Some points, each followed by its number:
[ 1.1  2.2  1.7  0.5 -0.2 -0.6 -1.4 -1.8 -1.3 -0.4  0.5] 0
[ 1.   2.1  1.5  0.8 -0.4 -0.7 -1.  -1.6 -1.3 -0.4  0.5] 1
[-0.3 -0.4  0.1  0.8  0.6  0.3  0.   0.  -0.4 -0.3 -0.3] 2
[ 0.5  1.1  1.6  1.1  0.5 -0.1 -1.  -1.6 -1.4 -0.7  0.4] 3
[ 0.1  0.7  1.   1.4  1.   0.  -0.7 -1.3 -1.1 -0.7 -0.1] 4
[-0.5 -0.4  0.2  1.2  1.2  0.6 -0.2 -0.6 -0.7 -0.6 -0.3] 5
[-1.  -2.  -1.9 -0.2  1.   0.8  1.   0.9  1.   0.3 -0.5] 6
[-0.3  0.1  0.8  1.3  0.6  0.1 -0.2 -0.3 -0.9 -0.5 -0.4] 7
[ 1.6  2.2  0.  -3.1 -3.  -1.3 -0.4  0.6  1.   1.3  0.9] 8
[-0.5 -1.3 -1.1 -0.3 -0.5  0.1  1.2  1.7  0.8  0.6 -0.9] 9
[-1.  -1.9 -1.2  0.5  1.5  1.   0.5  0.3  0.5 -0.2 -0.4] 10
[ 0.2  0.6  1.2  1.4  0.6  0.  -0.7 -1.1 -1.2 -0.7  0.1] 11
[-0.4 -1.1 -0.8 -0.6 -0.4  0.   0.9  1.7  0.6  0.5 -0.5] 12
[-0.3 -1.  -1.4 -1.1 -0.2  0.3  0.7  0.9  0.9  0.5  0.1] 13
[ 0.8  0.5 -0.8 -2.4 -2.  -0.7  0.2  1.2  1.2  1.   0.6] 14
[-0.6 -1.2 -1.1 -0.1  0.5  0.4  0.5  0.6  0.6  0.1 -0.1] 15
[ 1.4  1.2 -1.7 -4.2 -2.9 -0.9  0.2  0.8  2.2  1.7  1.3] 16
[-1.2 -2.1 -1.9  0.   1.7  1.1  0.6  0.5  0.8  0.  -0.2] 17
[-0.9 -2.2 -2.2 -0.9  0.7  0.8  1.1  1.5  1.4  0.5 -0.4] 18
[-0.4 -1.2 -0.7  0.  -0.2  0.3  0.7  1.4  0.5  0.1 -0.5] 19
[ 0.9  2.2  1.7  0.7 -0.5 -0.5 -1.3 -1.8 -1.3 -0.4  0.6] 20
[ 0.9  1.1 -0.8 -2.5 -1.7 -0.6 -0.2  0.1  1.3  0.9  0.9] 21
[ 1.1  1.6  0.3 -1.7 -2.3 -1.  -0.1  0.6  0.4  0.7  0.4] 22
[ 0.1 -0.2  0.1 -0.5 -1.4 -0.8  0.5  2.   0.7  0.5 -0.6] 23
[-0.3  0.   0.7  1.3  0.8  0.4 -0.4 -0.8 -0.9 -0.6  0. ] 24
[ 0.1 -0.5 -1.  -1.9 -1.4 -0.3  0.7  1.9  1.2  0.8  0.1] 25
[-1.1 -2.1 -1.7  0.   1.4  0.9  0.9  0.7  0.9  0.  -0.3] 26
[ 0.1  0.7  0.8  0.8  0.6  0.1 -0.7 -1.1 -0.8 -0.5  0.3] 27
[-0.1  0.5  1.1  1.4  0.7  0.3 -0.5 -1.1 -1.1 -0.7  0. ] 28
[ 0.  -1.4 -2.1 -2.4 -1.3  0.1  1.3  2.2  2.   1.3 -0.2] 29
[-0.7 -1.3 -0.3  0.8  1.3  0.7  0.2  0.  -0.2 -0.3 -0.2] 30
[-0.8 -1.4 -1.3  0.3  1.5  0.8  0.4  0.   0.3 -0.1 -0.1] 31
[-0.4 -0.4  0.2  1.   0.9  0.4 -0.1 -0.5 -0.5 -0.4 -0.2] 32
[-0.9 -1.4 -1.1  0.4  1.5  0.9  0.3  0.   0.2 -0.2 -0.2] 33
[-0.1  0.5  0.9  1.3  0.4 -0.2 -0.2 -0.3 -0.9 -0.5 -0.3] 34
[ 0.8  1.2  0.6 -0.8 -1.8 -0.7  0.   0.3  0.1  0.3  0.2] 35
[ 0.2  0.7  1.   1.4  0.8  0.1 -0.8 -1.5 -1.2 -0.7  0.1] 36
[ 1.   1.5  1.  -0.7 -1.7 -0.9 -0.3 -0.1 -0.2  0.2  0.4] 37
[ 0.2  0.4  0.2 -0.2 -0.5 -0.4 -0.1  0.5 -0.1  0.3 -0.1] 38
[-0.3 -0.6 -0.7 -0.9 -0.6 -0.2  0.9  1.2  0.8  0.6 -0.3] 39
[-0.5 -1.3 -1.1 -0.9 -0.7  0.   1.2  1.8  1.4  0.6 -0.6] 40
[ 0.8  1.   0.3 -1.2 -1.8 -0.7  0.   0.3  0.3  0.6  0.3] 41
[-0.2  0.1  1.   1.4  1.1  0.2 -0.6 -1.1 -0.8 -0.8  0. ] 42
[-0.1  0.1  0.9  1.4  1.   0.1 -0.4 -1.  -1.  -0.7  0. ] 43
[ 0.2  0.7  1.2  1.5  0.6 -0.1 -0.8 -1.3 -1.2 -0.7  0.2] 44
[ 0.5  1.1  1.4  0.9  0.3 -0.3 -0.6 -1.1 -1.2 -0.5  0.1] 45
[ 0.2  0.5  1.3  1.3  1.   0.  -0.7 -1.5 -1.  -0.7  0. ] 46
[ 0.4  1.2  1.1 -0.1 -1.2 -0.7 -0.1  0.4 -0.5 -0.1  0. ] 47
[-0.4 -0.2  0.7  1.2  1.2  0.3 -0.4 -0.9 -0.8 -0.6 -0.1] 48
[-0.6 -0.6  0.3  0.8  0.7  0.5 -0.1 -0.1 -0.3 -0.4 -0.3] 49
[-0.1  0.4  1.   1.4  0.8 -0.1 -0.4 -0.8 -1.1 -0.6  0. ] 50
[-0.5 -1.7 -1.5 -0.9 -0.2  0.3  0.9  1.9  1.4  0.6 -0.7] 51
[-0.3 -0.3  0.   0.3  0.4  0.2  0.  -0.1  0.  -0.1 -0.2] 52
[-1.1 -2.  -1.8  0.1  1.6  1.   0.8  0.4  0.7  0.  -0.3] 53
[-0.2 -0.7 -0.3 -0.6 -0.7 -0.4  1.2  1.9  0.7  0.3 -0.9] 54
[ 0.4  1.1  1.5  1.1  0.3 -0.1 -0.8 -1.2 -1.2 -0.6 -0.1] 55
[-1.  -1.2 -0.8  0.   0.   0.2  1.1  1.6  0.6  0.4 -0.8] 56
[-0.2 -0.6 -1.2 -1.2 -0.7 -0.1  0.6  1.2  1.   0.8  0. ] 57
[-0.8 -1.3 -1.3 -0.5  0.3  0.4  0.7  1.   0.9  0.4 -0.2] 58
[ 0.   1.   1.4  1.1  0.3 -0.3 -0.5 -0.7 -1.2 -0.6  0. ] 59
[-0.8 -1.4 -1.1 -0.2  0.5  0.5  0.8  1.   0.7  0.2 -0.5] 60
[-0.7 -1.4 -0.6  0.7  1.2  0.8  0.4  0.1  0.1 -0.4 -0.4] 61
[-1.2 -1.8 -1.2  0.3  1.2  0.8  0.8  0.6  0.5  0.  -0.4] 62
[-0.8 -2.  -2.3 -1.6 -0.1  0.4  1.2  2.   1.8  0.9 -0.3] 63
[-0.2  0.1  0.7  1.3  1.   0.2 -0.3 -0.8 -0.9 -0.7 -0.2] 64
[ 0.5  0.8  0.3 -0.4 -0.3 -0.3 -0.5 -0.6 -0.1  0.1  0.4] 65
[-0.1  0.5  1.3  1.4  0.6  0.  -0.6 -1.  -1.  -0.6 -0.1] 66
[-0.1  0.1  0.9  1.5  1.   0.2 -0.5 -1.1 -1.1 -0.6  0. ] 67
[-0.2  0.4  0.8  1.6  0.9  0.2 -0.5 -1.2 -0.9 -0.7 -0.1] 68
[ 0.   0.5  0.9  1.5  0.9  0.  -0.6 -1.3 -1.1 -0.6  0. ] 69
[ 0.2  0.6  1.1  0.8  0.1 -0.2 -0.3 -0.5 -0.8 -0.4 -0.2] 70
[-1.1 -2.4 -2.4 -0.9  1.   1.   0.9  1.3  1.4  0.5 -0.2] 71
[ 1.7  1.7 -1.  -3.8 -3.  -1.2 -0.2  0.7  1.8  1.5  1.2] 72
[-1.  -2.3 -2.2 -1.1  0.7  0.8  1.2  1.4  1.4  0.6 -0.3] 73
[ 1.   1.9  1.1 -0.5 -0.8 -0.6 -1.  -1.  -0.5  0.   0.7] 74
[ 1.2  2.3  1.5 -0.6 -2.  -1.2 -0.6 -0.1 -0.2  0.2  0.1] 75
[-0.3 -0.3 -0.3  0.  -0.1  0.1  0.4  0.7  0.3 -0.1 -0.3] 76
[-0.8 -1.3 -0.9  0.1  1.   0.6  0.6  0.4  0.5  0.  -0.3] 77
[-0.4 -1.  -1.7 -2.3 -1.1 -0.2  1.5  2.3  1.8  1.  -0.3] 78
[-1.  -1.9 -1.3  0.4  1.4  1.   0.6  0.5  0.6 -0.2 -0.4] 79
[-0.7 -1.4 -0.4  0.2  0.2  0.2  1.1  1.2  0.1  0.4 -0.8] 80
[ 1.7  1.9 -1.  -3.8 -3.1 -1.2 -0.1  0.5  1.9  1.5  1.3] 81
[-0.1  0.2  0.9  1.3  1.   0.2 -0.3 -0.7 -1.1 -0.7 -0.2] 82
[-0.6 -1.7 -0.5  0.2  0.4  0.3  1.1  1.1  0.6  0.  -0.8] 83
[-0.9 -1.4 -0.3  0.7  0.8  0.5  0.6  0.6  0.1 -0.2 -0.6] 84
[ 0.3  1.2  1.2  0.9  0.4 -0.2 -0.8 -1.5 -1.  -0.5  0.4] 85
[-0.1  0.4  1.2  0.5 -0.6 -0.8  0.   0.9 -0.4  0.  -0.4] 86
[ 0.3  1.4  1.5  1.   0.6 -0.2 -1.  -1.7 -1.4 -0.6  0.2] 87
[-0.5 -0.6  0.   1.3  1.1  0.6  0.  -0.3 -0.6 -0.5 -0.4] 88
[ 0.  -0.1  0.2  0.6  0.5  0.2 -0.2 -0.6 -0.3 -0.3  0.1] 89
[-1.  -1.9 -1.4 -0.1  0.9  0.9  0.7  1.2  0.8  0.1 -0.6] 90
[-0.5 -0.5 -0.1  0.7  0.9  0.4  0.  -0.4 -0.2 -0.3 -0.1] 91
[-0.5 -0.5  0.3  1.2  1.3  0.5  0.1 -0.7 -0.7 -0.7 -0.2] 92
[ 1.7  3.1  1.6 -0.6 -0.9 -0.9 -1.8 -2.4 -1.  -0.1  1.2] 93
New points follow, each followed by the numbers of its two nearest points above, nearest first.
[ 0.1  0.7  1.2  0.6 -0.6 -0.5  0.4  0.2 -0.6 -0.1 -0.7] 86 70
[ 1.5  1.4 -1.7 -4.4 -2.8 -1.   0.   0.8  2.3  1.7  1.4] 16 72
[ 1.   1.2  1.7  0.1 -1.6 -1.  -0.3  0.1 -0.6  0.   0. ] 47 37
[-1.2 -1.9 -1.2  0.1  1.3  0.9  0.8  0.6  0.6  0.1 -0.4] 62 79
[-0.9 -1.5 -1.4 -0.5  0.4  0.5  0.7  1.   1.1  0.3 -0.3] 58 60
[-0.5 -0.3  0.2  0.9  1.   0.4 -0.2 -0.5 -0.5 -0.4 -0.1] 32 5
[-1.1 -1.7 -1.   0.5  1.2  0.8  0.8  0.6  0.4 -0.1 -0.4] 62 79
[-0.8 -1.6 -0.8  0.8  1.4  0.9  0.4  0.2  0.1 -0.4 -0.4] 61 33
[-0.2 -0.6 -1.  -0.9  0.2  0.3  0.3  0.3  0.7  0.3  0.1] 13 15
[ 0.   0.2  0.  -0.2 -0.1 -0.1  0.   0.1  0.1  0.1 -0.1] 38 52
[-0.1 -0.6 -1.1 -0.9 -0.2  0.2  0.5  0.6  0.9  0.4  0. ] 13 57
[ 1.2  2.4  1.5 -0.2 -0.9 -0.8 -1.2 -1.4 -0.9 -0.2  0.8] 74 0
[-0.2  0.   0.2  0.4  0.6  0.3 -0.3 -0.5 -0.3 -0.2 -0.1] 89 52
[ 0.7  1.5  0.8 -0.5 -0.5 -0.5 -0.7 -1.  -0.3  0.   0.6] 74 65
[ 1.6  2.3  0.  -2.9 -3.  -1.4 -0.2  0.6  1.   1.   1. ] 8 72
[ 0.6  0.5 -1.1 -2.6 -2.1 -0.6  0.4  1.2  1.5  1.2  0.6] 14 21
[ 1.6  3.   1.7 -0.6 -1.1 -0.9 -1.6 -2.1 -1.  -0.2  1.3] 93 0
[ 1.6  2.9  1.7 -0.3 -0.8 -0.9 -1.6 -2.4 -1.  -0.1  1.3] 93 0
[ 1.2  2.1  1.  -0.7 -1.3 -0.7 -1.  -1.  -0.4  0.2  0.8] 74 37
[-0.6 -1.2 -0.9  0.3  0.8  0.7  0.5  0.3  0.1 -0.1 -0.1] 77 61
[ 0.8  1.1  0.3 -1.5 -1.7 -0.8 -0.2  0.4  0.4  0.7  0.4] 41 22
[ 0.1  0.4  1.2  0.9 -0.9 -0.4 -0.3  0.6 -0.5  0.  -0.5] 86 47
[-0.5 -1.2 -1.5 -1.6 -1.3  0.   1.   2.5  1.7  1.  -0.3] 78 29
[ 0.1  0.5  0.4  0.4  0.5  0.1 -0.6 -1.  -0.5 -0.3  0.3] 27 89
[ 1.6  2.5  0.8 -1.4 -1.6 -1.  -1.1 -1.4 -0.2  0.4  1.2] 74 93
[-0.3 -0.2  0.8  1.2  0.6  0.  -0.2  0.1 -0.9 -0.3 -0.5] 7 34
[ 1.4  1.4 -1.6 -4.2 -3.  -1.   0.1  0.8  2.2  1.7  1.3] 16 72
[-1.  -2.4 -2.4 -0.7  1.   1.   1.   1.1  1.4  0.4 -0.2] 71 18
[-0.5 -1.1 -0.9 -0.1 -0.3  0.3  0.8  1.   0.6  0.2 -0.3] 19 60
[ 1.2  1.6  0.5 -2.  -2.5 -1.1 -0.3  0.6  0.6  0.8  0.7] 22 41
[ 1.4  2.8  1.7 -0.1 -0.6 -0.7 -1.5 -2.4 -1.1 -0.4  1.1] 93 0
[-0.3 -0.3  0.2  1.2  0.6  0.2  0.2 -0.1 -0.5 -0.4 -0.4] 2 32
[-0.6 -1.1 -0.2  1.1  1.4  0.7  0.2 -0.2 -0.4 -0.5 -0.4] 30 88
[ 1.   1.3 -0.7 -2.6 -2.  -0.7 -0.1  0.2  1.2  1.   0.9] 21 14
[-0.7 -1.3 -0.5  0.3  0.6  0.4  0.7  0.7  0.2  0.  -0.5] 84 77
[ 1.2  1.7  0.3 -1.9 -2.1 -1.  -0.3  0.   0.6  0.8  0.6] 22 41
[-0.2 -0.3  0.3  0.6  0.4  0.1  0.   0.  -0.4 -0.3 -0.1] 2 52
[-0.3 -0.8 -1.3 -1.1 -1.   0.   1.   2.   1.2  0.6 -0.5] 40 57
[ 1.5  2.9  1.8 -0.4 -0.8 -0.9 -1.6 -2.2 -1.  -0.2  1.3] 93 0
[-0.8 -2.3 -2.9 -1.7  0.1  0.7  1.1  1.6  2.1  1.   0. ] 63 73
[-0.2 -0.7 -1.1 -0.5  0.4  0.4  0.1  0.   0.6  0.2  0.2] 15 77
[ 1.5  2.9  1.7 -0.3 -0.6 -0.9 -1.8 -2.3 -1.  -0.3  1.3] 93 0
[-0.9 -1.9 -2.7 -2.  -0.1  0.6  1.4  1.8  2.1  0.9  0. ] 63 73
[ 1.9  3.2  1.5 -1.1 -1.4 -1.1 -1.7 -2.1 -0.7  0.1  1.4] 93 74
[-0.8 -2.1 -2.2 -1.4  0.1  0.6  1.2  1.9  1.7  0.8 -0.3] 63 73
[-0.1 -0.2  0.1  0.5  0.7  0.3 -0.2 -0.5 -0.4 -0.2  0. ] 89 91
[ 1.7  3.   1.5 -0.6 -1.1 -1.  -1.6 -2.2 -0.8  0.   1.3] 93 74
[ 0.7  0.6 -1.1 -2.8 -1.8 -0.6  0.4  0.9  1.5  1.1  0.6] 14 21
[ 1.5  1.8  0.2 -2.8 -3.  -1.4 -0.2  0.8  0.9  1.3  0.7] 8 22
[ 1.5  3.   1.6 -0.3 -0.9 -0.9 -1.7 -2.3 -1.  -0.2  1.2] 93 0
[-0.3 -0.5  0.4  1.1  0.9  0.3 -0.1 -0.4 -0.6 -0.4 -0.2] 32 5
[ 1.   1.2  0.7 -0.9 -1.5 -0.9 -0.1  0.3 -0.1  0.4  0.1] 35 37
[ 0.4  1.   1.1  0.3 -0.2 -0.4 -0.4 -0.6 -0.7 -0.2  0.1] 70 45
[ 0.8  1.   0.5 -0.6 -1.3 -0.6 -0.2  0.1 -0.1  0.2  0.2] 35 37
[-1.  -2.1 -1.3  0.2  0.8  0.6  0.8  1.3  0.7 -0.2 -0.2] 90 62
[ 1.5  2.1 -0.3 -3.2 -3.2 -1.3 -0.1  0.7  1.2  1.3  1.1] 8 72
[ 1.7  2.  -0.1 -2.7 -2.3 -1.1 -0.6 -0.2  0.8  1.   1.2] 8 21
[-0.1 -0.1  0.2  0.8  0.7  0.4 -0.4 -0.6 -0.6 -0.4  0.1] 89 32
[ 0.1  0.5  0.7  0.6  0.3 -0.1 -0.4 -0.6 -0.5 -0.4  0.1] 70 27
[ 1.8  3.1  1.6 -0.9 -1.5 -1.1 -1.5 -1.8 -0.8  0.1  1.3] 93 74
[-0.7 -1.5 -1.5 -0.5  0.2  0.5  0.8  1.2  1.   0.4 -0.3] 58 60
[-0.1 -0.6 -0.4 -0.6 -1.  -0.5  1.2  2.   0.7  0.4 -0.8] 54 23
[-0.3 -0.3  0.5  0.9  0.1 -0.3  0.5  0.8 -0.4 -0.3 -0.6] 2 76
[ 1.8  3.1  1.6 -1.  -1.4 -1.1 -1.6 -2.  -0.7  0.1  1.4] 93 74
[-0.4 -0.8 -0.9 -0.5 -0.5  0.   0.8  1.1  0.9  0.4 -0.2] 39 12
[-0.5 -0.4  0.3  1.   0.9  0.4 -0.1 -0.4 -0.5 -0.6 -0.2] 32 5
[-0.6 -1.2 -0.9 -0.3  0.5  0.5  0.5  0.5  0.6  0.1 -0.2] 15 77
[-0.3 -1.4 -2.3 -2.5 -1.4  0.   1.3  2.   2.2  1.5  0.1] 29 78
[ 1.4  2.9  1.7 -0.3 -0.6 -0.8 -1.6 -2.3 -1.1 -0.3  1.2] 93 0
[ 0.1  0.2  0.8  0.6  0.1  0.  -0.1 -0.3 -0.7 -0.2 -0.3] 70 34
[-0.3 -0.4 -0.6 -1.4 -1.8 -0.5  1.1  2.3  1.3  0.8 -0.4] 25 23
[ 1.5  2.9  1.7 -0.2 -0.7 -0.7 -1.6 -2.4 -1.2 -0.3  1.3] 93 0
[ 0.3 -0.1 -1.2 -1.9 -1.7 -0.5  0.8  1.5  1.2  1.   0.2] 25 14
[ 1.8  3.2  1.6 -0.9 -1.3 -1.2 -1.7 -2.1 -0.7  0.   1.4] 93 74
[-0.2 -1.1 -1.4 -1.6 -1.5 -0.5  1.2  2.1  1.9  1.1 -0.3] 78 29
[ 0.6  1.   0.1 -1.7 -1.8 -0.7  0.1  0.6  0.7  0.7  0.4] 41 22
[ 0.   0.8  1.4  1.  -0.5 -0.4 -0.2  0.  -0.8 -0.3 -0.3] 70 34
[-0.4 -0.5  0.   0.5  0.8  0.3 -0.1 -0.3 -0.2 -0.3  0. ] 91 2
[ 1.8  2.9  1.7 -1.  -1.6 -1.2 -1.3 -1.4 -0.7  0.1  1.1] 93 74
[ 0.5  0.9  0.5 -0.5 -1.4 -0.6  0.   0.7 -0.1  0.3  0.1] 35 47
[ 1.6  3.   1.7 -0.5 -0.8 -0.9 -1.6 -2.3 -1.  -0.2  1.2] 93 0
[ 0.8  0.7 -0.4 -2.  -2.1 -0.8  0.4  0.9  1.1  0.9  0.3] 14 21
[ 0.6  1.9  1.7  0.7 -0.2 -0.5 -0.8 -1.3 -1.2 -0.6  0.3] 1 20
[ 1.6  2.2  0.  -2.8 -3.1 -1.2 -0.3  0.7  0.9  1.1  0.7] 8 22
[-0.2  0.1  0.9  1.2  0.7  0.  -0.3 -0.2 -0.9 -0.4 -0.3] 7 34
[ 1.4  1.3 -1.4 -4.3 -3.  -0.9  0.1  0.8  2.2  1.7  1.3] 16 72
[-0.2 -0.3 -0.5  0.   0.6  0.4 -0.1 -0.2  0.2 -0.1  0.1] 52 91
[-0.6 -0.7 -0.2  0.4  0.3  0.2  0.5  0.6  0.1  0.  -0.5] 76 84
[ 1.6  3.1  1.6 -0.6 -0.8 -0.9 -1.7 -2.5 -1.  -0.2  1.4] 93 0
[ 1.8  2.9  1.6 -0.8 -1.5 -1.2 -1.3 -1.7 -0.8  0.1  1. ] 93 74
[ 0.   0.   0.  -0.3 -1.7 -0.6  0.9  1.6  0.7  0.5 -0.7] 23 54
[-0.3 -0.7 -0.2 -0.1 -0.5  0.1  1.1  1.5  0.6  0.1 -1.1] 54 19
[ 1.   1.6  0.4 -1.  -1.4 -0.8 -0.4 -0.3  0.   0.3  0.6] 37 35
[ 0.6  0.9  1.5  0.5 -0.9 -0.7 -0.3 -0.1 -0.7 -0.3  0. ] 47 70
[-0.4 -0.8 -0.6  0.2  0.2  0.2  0.5  0.7  0.3  0.  -0.3] 76 15
[ 1.6  2.1  0.3 -2.5 -2.6 -1.3 -0.3  0.2  0.7  0.8  1. ] 8 22
[ 1.7  3.2  1.7 -1.  -1.2 -1.1 -1.6 -2.1 -0.8  0.   1.3] 93 74
[ 1.5  2.5  1.7 -0.6 -1.7 -1.2 -0.8 -0.9 -0.7  0.1  0.6] 75 74
[-1.  -1.4 -0.3  0.7  0.9  0.7  0.4  0.7  0.1 -0.2 -0.6] 84 61
[ 1.   1.6  0.6 -1.  -1.  -0.6 -0.7 -0.8  0.   0.2  0.8] 74 37
[ 0.  -0.5  0.4  0.5 -0.1 -0.2  0.6  0.7 -0.3  0.1 -0.7] 76 52
[ 1.7  2.9  1.7 -0.5 -0.8 -0.8 -1.7 -2.5 -1.1 -0.2  1.3] 93 0
[ 1.4  1.4 -1.5 -4.2 -2.9 -1.   0.1  0.9  2.1  1.6  1.2] 16 72
[-0.1 -0.3  0.  -1.  -1.5 -0.5  0.6  2.3  0.8  0.7 -0.6] 23 54
[-0.2 -0.1  0.3  1.   0.8  0.4 -0.2 -0.4 -0.7 -0.5 -0.2] 32 5
[-0.1 -0.4  0.2  0.  -0.2 -0.2  0.6  1.   0.1  0.  -0.6] 76 38
[-0.1  0.6  0.9  1.2  0.1 -0.3 -0.1  0.  -0.8 -0.5 -0.4] 34 70
[ 0.7  0.6 -1.1 -2.9 -2.  -0.6  0.4  1.   1.6  1.2  0.6] 14 21
[-0.1 -0.8 -1.2 -0.9  0.1  0.3  0.3  0.4  0.9  0.4  0.2] 13 15
[-0.4 -0.5 -0.2  0.2  0.7  0.3  0.3  0.  -0.1 -0.2 -0.1] 52 91
[-0.2 -0.7 -1.1 -0.8  0.1  0.2  0.4  0.5  0.7  0.3  0.1] 13 15
[-0.7 -0.6  0.   0.5  0.1  0.3  0.5  0.6 -0.1 -0.1 -0.4] 76 52
[ 0.5  1.2  1.5  0.9  0.  -0.4 -0.8 -1.1 -1.1 -0.5  0.3] 45 55
[-0.7 -1.2 -1.4 -0.5  0.1  0.4  0.8  1.1  1.   0.4 -0.3] 58 60
[ 0.1  1.   1.4  1.2  0.3 -0.2 -0.5 -0.9 -1.2 -0.6  0. ] 59 55
[-0.1 -0.1  0.5  1.3  0.3  0.1  0.2  0.1 -1.  -0.5 -0.4] 7 34
[ 0.   0.   0.1  0.1  0.1  0.1 -0.1 -0.1 -0.3  0.   0. ] 52 89
[-0.5 -1.3 -0.2  0.7  0.5  0.3  0.7  0.7  0.   0.  -0.8] 84 80
[ 1.7  3.1  1.6 -0.9 -1.4 -1.1 -1.6 -2.  -0.8  0.1  1.3] 93 74
[ 1.8  3.2  1.5 -0.9 -1.3 -1.  -1.7 -2.2 -0.8  0.   1.4] 93 74
[-0.5 -1.3 -0.9 -0.4  0.4  0.4  0.5  0.7  0.8  0.2 -0.2] 15 58
[ 0.9  1.8  1.6  0.4 -1.2 -1.  -0.3 -0.5 -0.9  0.   0. ] 47 37
[ 0.9  1.5  0.7 -0.5 -0.8 -0.6 -0.7 -0.8 -0.3  0.1  0.6] 74 65
[ 0.   0.1 -0.2 -0.3  0.   0.1  0.  -0.3  0.2  0.1  0.1] 52 38
[-0.8 -1.1 -0.7  0.  -0.2  0.   1.   1.7  0.5  0.4 -0.7] 56 19
[-0.3 -0.1  0.9  1.1  0.6  0.1 -0.1 -0.3 -0.7 -0.4 -0.4] 7 34
[ 1.   1.6  1.  -0.2 -0.9 -0.7 -0.8 -0.8 -0.6  0.   0.6] 74 37
[ 1.4  2.6  1.7 -0.3 -1.4 -1.  -1.3 -1.2 -0.8 -0.1  0.8] 74 93
[ 1.3  2.7  1.8 -0.1 -0.7 -0.8 -1.5 -2.2 -1.1 -0.3  1.1] 93 0
[ 0.   0.   0.  -0.2  0.   0.   0.1  0.  -0.1  0.   0. ] 52 38
[ 1.6  2.9  1.7 -0.5 -0.8 -0.9 -1.7 -2.4 -1.1 -0.1  1.3] 93 0
[ 1.6  2.1 -0.3 -3.3 -3.  -1.4 -0.2  0.5  1.4  1.4  0.9] 8 72
[-0.8 -2.  -1.6 -0.8 -0.2  0.4  1.2  1.7  1.5  0.7 -0.5] 51 40
[ 1.5  1.7 -0.2 -3.1 -3.1 -1.3 -0.2  1.   1.1  1.3  1. ] 8 72
[ 0.9  0.9 -1.  -3.  -2.3 -0.8  0.3  1.1  1.5  1.4  0.6] 14 21
[ 0.  -0.7 -0.7 -1.1 -1.3 -0.5  1.1  2.4  0.7  0.7 -0.6] 54 23
[ 0.7  1.4  1.7  0.6 -0.6 -0.9 -0.3 -0.6 -1.2 -0.3  0.1] 45 59
[ 1.5  2.8  1.7 -0.1 -0.7 -0.8 -1.6 -2.2 -1.1 -0.3  1.1] 93 0
[ 1.3  2.1  1.6 -0.5 -1.9 -1.3 -0.5 -0.1 -0.5  0.1  0.4] 75 37
[ 0.   0.7  0.6  0.6 -0.1 -0.2 -0.2 -0.5 -0.4 -0.2 -0.1] 70 34
[ 0.4  1.2  1.2  0.7 -0.3 -0.3 -0.7 -0.9 -0.9 -0.3  0.2] 45 85
[ 0.3  0.7  0.9  0.8 -0.3 -0.3 -0.1 -0.3 -1.  -0.4  0. ] 70 34
[ 1.4  2.9  1.8 -0.5 -1.5 -1.  -1.4 -1.7 -0.7  0.1  1. ] 93 74
[-0.6 -1.6 -1.3 -0.3 -0.1  0.   1.2  1.8  0.9  0.6 -0.7] 9 51
[ 1.4  2.8  1.6  0.  -0.4 -0.8 -1.7 -2.4 -1.2 -0.3  1.2] 93 0
[ 0.7  1.4  1.1  0.4  0.1 -0.3 -1.  -1.6 -0.9 -0.4  0.6] 85 45
[-0.4 -0.6  0.   1.1  0.2  0.   0.6  0.7 -0.3 -0.1 -0.8] 2 84
[ 0.3  0.7  1.3  1.  -0.3 -0.3 -0.4 -0.6 -0.8 -0.4  0. ] 70 59
[-0.3 -0.3  0.3  1.2  1.   0.2 -0.2 -0.6 -0.6 -0.4 -0.1] 32 5
[-0.5 -0.4 -0.1  0.7  0.7  0.3  0.2  0.1 -0.2 -0.3 -0.4] 2 49
[ 0.1  0.   0.3  0.6  0.1 -0.1 -0.3 -0.2 -0.4 -0.2  0.1] 89 52
[-0.9 -1.5 -1.2 -0.1  0.5  0.6  0.8  1.1  0.6  0.2 -0.4] 60 58
[ 0.2  1.   1.5  0.8 -0.7 -0.6 -0.3 -0.1 -0.8 -0.2 -0.2] 70 47
[ 1.6  2.3  1.4 -1.  -2.3 -1.2 -0.6 -0.4 -0.4  0.4  0.4] 75 37
[-1.  -1.9 -2.3 -1.3 -0.1  0.5  1.4  1.8  1.8  0.8 -0.3] 63 73
[ 1.6  2.9  1.7 -0.4 -0.7 -0.8 -1.6 -2.4 -1.  -0.3  1.2] 93 0
[-0.3 -0.3 -0.2  0.3  0.6  0.2 -0.1 -0.3 -0.1 -0.2  0. ] 52 91
[-0.6 -1.2 -1.2 -0.3  0.6  0.5  0.6  0.5  0.7  0.2 -0.2] 15 60
[ 0.7  0.3 -1.3 -2.7 -1.8 -0.5  0.3  1.1  1.6  1.2  0.5] 14 21
[ 1.5  2.3  1.  -1.8 -2.5 -1.5 -0.3  0.3  0.2  0.7  0.4] 22 75
[-0.6 -1.8 -1.5 -0.4  0.2  0.6  0.7  1.8  1.2  0.4 -0.9] 51 90
[ 0.   0.7  1.4  1.2  0.5  0.  -0.6 -1.  -0.9 -0.5 -0.2] 66 11
[-0.8 -1.3 -1.1  0.3  0.9  0.6  0.6  0.4  0.3  0.  -0.2] 77 15
